In the rows, 128 means zero.
These are runs of 8 systems, one row a step. Runs of the same system follow the same rule from any start.
trace 1, vuke, 8 rows:
[[137 144 153 132 109 132 188 100 140  99 141 170 140 173 109 132 131 126
  129 140]
 [115 121 119 136 194 143 103 130 118  73 100 129 121 148 137 164 132 133
  132 126]
 [ 99 128 116 145 109 141  67 154 116 156  98  92 105  75 154 107 111 140
  125 117]
 [121 119 135 124  60 137 187 132 146 177 154 159 136 123 100  86 125 129
  117 133]
 [141 127 138  86 170 114 159 110 139  90 147 192 141 182  98 172 145 115
  114 142]
 [141 158 143 135 168 128  43 122 101  96  79 103 108 117 176 168 113 145
  147 120]
 [116 115 118 191  77 156 148 145 110 182 107  85 100  79 147  73 109 155
  154 112]
 [ 91  92  92 100 120 114 220 138 146 147 182 182 131 140  79 109 167  99
   90 134]]
trace 2, torub (8 x 20):
[[ 91 140 148 127  81 165 140 138 146 104 109 129 149 131 142  97 123 117
  103 124]
 [ 95 130 105 150 105 113 111 126 133  83 154 132 119 146 109 134 120  95
   85 128]
 [156 143 126 110 109  91  66 127 108 134 131 134 112 114 150 161 112 114
  109 114]
 [139 147 168 126  83 157 100 133 141 167 104 140 131 116 127 108  92 158
  140 138]
 [ 82 146 129 180 129 149 124 111 144  98 130 139 109 153  88 119 114 152
  141 162]
 [ 99 143 101 132 171  91  88 114 102 108 129 106  88 104 152 156 153 125
  130 127]
 [126 117 126  81 120 127 101 159 129 203 116 113 132  71 144 104 138 136
  127 123]
 [124  95 125 139 129 162 146 148 166 152 145 162 149 159  50 106 103 141
  128 157]]
trace 3, pigo:
[[146 147 150  75  77 109  98 133 138 199 139 152 131  95 125 119 118 133
  118 136]
 [169 114 154 140  92 157 160 133 158 109 140 162 169 189  85 124  88 122
  115 135]
 [128 112 109 185 172 144 144 125  92  65  95 146  86 154 147 166 121 144
  136 109]
 [ 74 158 134 106 121 132 109 131 104 152  83 108  91  57 196 111 160 145
  137 114]
 [ 95 108 126  82  86 142 157 154 177 176 162 120 178 115  88  66 144 103
   99 143]
 [178  72  85 134 168 101 136 140 127 105 177 172 135 186  67 174 109 100
   95 123]
 [186 161 151 142 131 106  57 111  73 110  82 136  81 113 198 191  95 148
  140  95]
 [ 85 175 180 163  35 182 142 122 150 144  90  82 141  94 162  51 109 154
  150 134]]
trace 4, banub (8 x 20):
[[134 153 122 163 108  94 128  98 123 109 156  66 132 126 142 118 136 109
  140 128]
 [115 165 148 104  99 107 137 102 157 114 159 104 164 138 124 110 147 103
  121 146]
 [109 150 141 104 165 127 102 116 155  86 134 114 159 154 115 139 141 115
  128 151]
 [127 141 124 159 160 126  80 121 125 113 117  68 128 122 136 131 123 139
  157 136]
 [130 135 130 153 105 124 137 121 141 160 147  74 142 113 119  88 127 133
  153 141]
 [112 140 136 104 136 114 164 107 160 135 164 141 152 148  87 115 154 123
  134 161]
 [122 160 145 110 180 117 108 103 126 106 116 139 118 140 135 161 147 146
  154 148]
 [138 138 143 143 142 150 116 132 116 133  86  73 133 103 174 114 130 148
  165 118]]
trace 5, lidu:
[[140 142 156 154 106 159 120 126 148 104 114  94 160 148 128 107 101 130
  138 134]
 [100 139 124 165 111 127 149 107 147  93 154 144 125 162  86 123 120 125
  121 153]
 [ 88 166 118 127 118  86 103 100 126 136 154 112 102 104 128 126 150 125
  129 147]
 [135 128 134 101 126 132  80 147 153 158 131  78 168 108 126 104 123 117
  130 134]
 [137  86 113 152 149 157 126 154 148 136 136 140 141 157  68 122  99 138
  130 144]
 [ 82 128 105 159 147 121 153 116 109 147 128 148  71 105 117 125 150 161
  151 140]
 [101 148 148  71 124 134 142 132 137 156 110 101 149  86 171  98 169 125
  132 126]
 [148  94 134  75 152 148 126 158 160 112 135 152 184 165 100 137 122  99
   91 128]]
trace 6, loro, 8 rows:
[[152 101  98 172 116 106 165 126 101 187 152 114  94 101 119 114 128 144
  154 117]
 [ 99 144 124  91 105  95 197 103 131 131 164 177 120 131 121 126 172 107
  106 136]
 [ 89 147 160  80 136 165  99 138 141  88  84 189 129 139 140 150 126 132
   98 135]
 [136  89 128 156 155 191  85 177 126 149  71  93 134 109 137 108  91 161
  150 116]
 [162  72  72 155 153  98 180 140 116 168 174  71 139 117 108 108 149 111
  145 112]
 [152 150 123  77 123  56 166  91 114 107 176 181 120 148 136 177 166  87
   98 122]
 [135 175 201 104  79 168 100 120 129 105  69 203 118 140 161 150  87 155
  114 127]
 [ 99  91 131 206 118 219 141 166 143 132  80  86 136 126 114  68  89 166
  153 128]]
trace 7, noto:
[[101 169 160  93  41 130 126 122 143 154 128 152 132 101 145  99 124 121
   99 132]
 [116 123 127 130 109 138  66 143 174 120 156 135 160 159  62 121  89 112
   97 160]
 [114 135 106 197 164 131  59 126 106  76 104  85  93 131 142 152 102 139
  140 125]
 [114 156 156 154  90 148 147 117  98 168  80 141  76  80 173 110 123 181
  168 119]
 [ 87 133 147  92 114 145 166 125 176 173 155 195 140 142  55  98 137 149
  129 178]
 [ 78 125 107  97 219 126  70 135 153  64 135 101 157 154 105 153 155 102
  113 155]
 [143 112 127 132 149 159  88 164  89 136  53  60 120  72 216 122 124 136
  145  79]
 [159  74 117 147  75 153 191 162 120 231 132 186 100 104  90  93  98 162
  134 114]]
trace 8, torub:
[[104 147 130 148 139 129 116 113 113 121 112 152  87 122 130 143 127 156
  142 139]
 [ 85 141 127 109 143 131 117 129 123 144 110 130 106  95 145 121 152 142
  134 133]
 [ 92 107 115 103 144 143 122 153 146 147 128 139 136 116 106 112 137 126
  113 138]
 [138  92 104 129 156 131 118 151 127 128 132 153 123 142 100 146 114 125
  112 126]
 [162 114 128 135 134 128 138 133 101 143 108 154 103 125 144 150 117 144
  136 110]
 [115 142 149 124 109 144 175 118 125 141 112 156 117 121 141 115 138 149
  141 131]
 [ 79 138 131 110 142 133 154 120 144  95 131 143 136 140 122 125 156 117
  113 140]
 [117 111 111  99 152 121 103 151 123 103 120 118 138 124 147 142 139  97
   95 108]]
trace 9, vuke (8 x 20):
[[144 127 138 120 118 146  72 155 119 130  88  92 138 104 170 126 107 125
  119 104]
 [162  95 118 163  76 138 162 147 127 175 141 131 128 125 106 102  97 133
  128 115]
 [127 122 101 125 139  85 156 107 125 107 177 175 113 162  89 159 143 106
  105 137]
 [111 186 151 122 134 110  73  98 120  66 110 111 122 132 170 157 134 119
  124 132]
 [119 120 145 181 102 187 143 146 129 128  82  75 139 113 154  81 104 151
  154 115]
 [103  55  78 131 143 143 170 170 145 158 157 155 131 134  66 106 131 115
   98 129]
 [124 163 138  56 122  79  57 114 143 120 157 180 130 135 111 173 129 102
   85 148]
 [175 196 203 157  89 147 111  84 123 114  89 112 131 141 167 134  92 168
  179 134]]
trace 10, loro, 8 rows:
[[139 163 153 106  74 114  96 122 144 160 140 104 148 108 138 106 117 119
  125 136]
 [118 131 132 152 119 136 121 121 165 115 158 136 152 168  66 118 105 126
  125 163]
 [ 96 144 105 171 166 109  91 109 108 100 124 122  79 124 127 153 130 147
  144 142]
 [115 158 140 102 103 108 109 122 120 186 121 101 113  70 161 106 148 142
  148 131]
 [120 123 145  89 121 139 151 132 181 152 159 143 179 153  70 100 134 120
  123 162]
 [119 123 114 147 202 130 101 121 124  79 121 153 107 165  99 174 123 143
  139 146]
 [147 148 136 137 134 116 107 120  86 172  89  98  86  69 188 134 135 163
  173 107]
 [140 124 150  92  88 134 204 125 164 182 158 113 181 126 108  72 151 119
  138 138]]
trace 11, poduf:
[[164 148 152 157 151 139 100 113  96  79  82 125 109 144 173 170 106 147
  148 110]
 [142 121 153 158 107 172 217 125 116 132  92 149 118 134 154 106 125 160
  156 110]
 [108 110 102  95 103  98 206 129 119 130 163 184 116 130 123 130 165  93
   83 112]
 [110 153 127  86 105  97  65 131 121  79 122 115 138 115 177 153 134  77
   70 106]
 [129 112 147 170 116 200  96 161 144  91  76  71 164 137 148  95  84 131
  127 112]
 [114  88  89 215 129 142 202 125 134 116 166 130 117 168  63 102 117 136
  141 137]
 [102 198 127 132  84  45 127  63 118 120 187 160  82 128 119 153 149 116
  118 155]
 [101 194 203  51  84 159  75 125 162 138  83 126 167 100 169 105 127 137
  125 148]]
trace 12, pigo (8 x 20):
[[ 80 131  96 103 143  89 182 112 120  86 159 137 121 133 141 137 188  83
   94 119]
 [133 129 114  71 145  94  65 143 131 104 137  87 162 116 159 148 147  72
   87 110]
 [158 122 113 177  85 119  56 141 138 141 152  64 145 124 106 110  76 111
  119 129]
 [122 162 120 207  86  94 132  80 121 123 169 153  75 150  84 132 102 148
  146 156]
 [ 84 204 174  93 133 120 138  76 135  73 115 179 115 148 148 155 157 137
  133 157]
 [ 74 130 147  87 178 184  92 156 168  80  85  83 189 134 140 105 144 117
  121 141]
 [105  63  65 164 184 137  78 175 134 175 144  83 117 104  72 109 117 140
  138 141]
 [170 145 126 110 112  67 101 105 108 220 165 186  74 102  93 161 116 163
  152 149]]
trace 13, lidu, 8 rows:
[[ 73 137 125 136 135 141 202 116 123 117 112  99 123 103 164  91 181 133
  149 124]
 [132 135 144  44 113 109 169 123 160 128 159 145 185 140 124 119 165  84
   94 132]
 [167 110 106  93 177  84  69 134 122 126 155 163 123 149  95 190 120 110
  106 133]
 [165 100  96 187 166 122  93 142  78 150 100  70  87  97 161 145 111 153
  167 100]
 [158 118 164 158  85 184 217 131 134 152  96 106 155 128 149  74 118 153
  167 112]
 [103 170 177  90 112 138 186  90 159  91 137 222 140 183  95 141 143 135
  118 163]
 [ 80 176 110  95 181  68  53  98 110  67 135 120 101 119 160 184 167 101
  104 137]
 [175  86  88 147 126 110  88 163 118 129 139   4 174 103 163 107 118  74
  114  83]]
trace 14, poduf (8 x 20):
[[168 132 131 159 126 113 129 106 142 172 162 122 128 142  76 121 109 154
  171 159]
 [145 163 156  83 150  93 132  92 144 153 152 154 134 138 106 148 152 144
  157 164]
 [122 143 148  59 177 126 115 130 133 152 103 111 144  98 160 130 169 139
  152 133]
 [150  74 101 114 165 140 127 171 115 174 110  92 136  93 144 114 136 128
  138 102]
 [198  85  94 154 131  98 120 141 105 148 154 128 118 138 110 156 100 113
  118 105]
 [196 160 161 132 123 109 120  94 118  96 129 146 132 170 137 175 105 130
  141 127]
 [131 155 174 109 144 159 191 108 133 101  93 132 152 147 162 124 155 145
  159 130]
 [ 94 102  98 106 136 122 207 139 118 142 134 114 129  99 152  99 184 106
  118 106]]
trace 15, noto:
[[113 101  68 133 142  82  61 147 112 135 165 140  90 113  97 162 119 100
   81 125]
 [191 160 164 118 140 115  65 112  93 131  88 155  97 122 170 187  97 158
  151 116]
 [166 135 188 160 109 191 199 114 149 138  99 144 153 166 112 100 100 176
  182 143]
 [ 40 115  87 158 154 133 207 115 153  81 165 118 132 152  85  92 178 106
  120 153]
 [ 62 153 103  57 138  83  75 135 112 116 123 101 117  66 192 139 184  82
   81 110]
 [207 107 160  78  79 151  50 179 137 209 100 130 160  97 138 122  68 133
  109 107]
 [190  67  98 223 157 150 134 139 132 124 152 152 116 196  34 146  60 155
  150 140]
 [ 87 174 113 181 186  92 189  62  76  43 117 145  51 142 172 175 181 150
  166 129]]
trace 16, banub, 8 rows:
[[182 115 125  78 154  84 184 114 137 180 178 140 157 141  98 136 163 119
  150 138]
 [197 155 170 103 165 116 152  93 117 101 115 157 139 171 145 180 134 142
  161 131]
 [150 132 139 164 144 152 172 119  98  74  80  80 130 133 197 131 137 130
  152  89]
 [120  99  83 126 115  99 178 140 113 125 155  65 147 104 162 101 170  73
  101  91]
 [172 134 123  58 115  64 103 119 143 140 187 137 168 142 111 154 138  72
   88 127]
 [189 157 177 133 131 140  76 110 143  69 113 138 161 189 124 171  78 129
  131 137]
 [102 128 118 236 120 163 143 120 117  53 106  66 119 150 145 107 106 131
  145 117]
 [ 56 142  80 148  83  74 151 111 125 139 183  82 107  86 128  88 173  90
  105 131]]

Which system made each run below?
trace 17:
[[132 138 140  66 120 112 133 131 153 155 147  96 176 110 139 104 159 102
  122 133]
 [161 127 145 106 151 131 108 125 157  99 143 151 169 183  86 154 107 117
  120 149]]
 => loro
trace 18 (2 x 20):
[[146 129 134 126 166 125 120 116 116 136 121 200  91 150  98 173 115 165
  145 146]
 [138 152 182  90 136 171 115 134 127 135  64 151 132 116 170 135 121 163
  150 124]]
 => pigo
trace 19:
[[ 94 147 133  97 169 119 134 113 149 140 138 108 144 121 116 115 167 136
  153 160]
 [121 115 118  94 167 128 104 149 139 153 123  79 154 102 136 112 151 122
  140 130]]
 => noto
trace 20, 2 rows:
[[119 114 130 154 161 167 135 140 137 108 102 110 138 141 122 119 120 145
  146 134]
 [100 100 101 126 146 133  97 157 133 156 130 126 116 105 105 118 124 130
  118 135]]
 => vuke
trace 21 (2 x 20):
[[144  90 119  70 161 138  88 175 133 156 113 132 152 111 129 138 126 114
  105 114]
 [166  85  99 161 182 136  95 151 107 109 115 106 123 143 125 159 104 128
  134 110]]
 => poduf
trace 22, 2 rows:
[[172 142 138 171 109 122 101 117 121 133 127  77 133 127 137 126  96 138
  154 127]
 [161 130 154 135 113 141 176 114 150 146 145 144 153 161  93 113 117 143
  154 148]]
 => poduf
trace 23, 2 rows:
[[113 122  92 119 107  83  99 134  94 131 144 182  70 108 136 165 126 108
   79 107]
 [183 165 186  88 106 133  90 113 129 122 100 187 133 150 143 170  92 143
  127 129]]
 => noto
trace 24, 2 rows:
[[112 116 119  98 125 133  87 159 141 172 124  89 146  86 134 100 133 120
  121 128]
 [141  89 109 153 125 140 119 150 152 155 155 135 140 148  60 116  96 131
  122 145]]
 => torub
trace 25, 2 rows:
[[ 93 163 142 108 157 130  90 117 124  57  95 103 136 129 179 146 150 110
  117 122]
 [129 115 149 131  73 179 128 165 130 165  83 104 143  91 164  82 103 138
  124 104]]
 => noto
trace 26, 2 rows:
[[126 107 101 138 113 110 146 136  93 147 129 188  72 114 130 151 124 132
  107 106]
 [135 148 152  99  99 134 112 134 102 156  86 135 108  83 188 130 131 139
  128 103]]
 => lidu
trace 27:
[[137 105 123 128 157 145 119 146 125 157 114 159 113 126 106 138 115 156
  140 134]
 [118 144 122 117 125 101 109 118 112 164 134 152  89 100 130 141 135 145
  135 134]]
 => vuke
trace 28, 2 rows:
[[154 155 159  99  81 121 137 117 133 119 127 127 154 132 158 126 126 106
  114 116]
 [120 113 137 108 140 155 153 145 154  98 122 110 177 151 128 110 139 104
  113 124]]
 => poduf
trace 29, 2 rows:
[[166 118 120 186  87 117 142 120  92 157 130 176  69 128 117 148  86 156
  135 115]
 [113 177 173 111  79 135 180 101 113 107  98 185 105 128 175 134 138 140
  123 119]]
 => pigo
trace 30:
[[101 146 155 110 136 154  90 129 168 114 125 158 150 157  81 129 109 138
  122 167]
 [117 118 110 175 181 143  80 135 117 130 104 101  97 119 115 135 113 168
  167 142]]
 => loro
trace 31 (2 x 20):
[[124 109 107 156 195 137 109 138 112 150 105  81 110 104 133 127 138 162
  178 133]
 [176 112 115 153 110 107 145 127 101 201 142 140  92 103 117 130 112 156
  157 121]]
 => poduf
trace 32 (2 x 20):
[[111 168 158 112  90 129 101 114 139 107 121 137 133 131 143 128 120 123
  113 135]
 [ 88 125 128 131 139 161 106 147 147  95 109 112 147 135 127 113 124 120
  112 134]]
 => banub
trace 33:
[[171 109 127 151 203 145 124 128 131  74 113  81 166 171 128 152 122 124
  157 126]
 [161 105 106 177 122 124 165 134  88 140 111  60 116  96 182 110 135 124
  152  85]]
 => torub
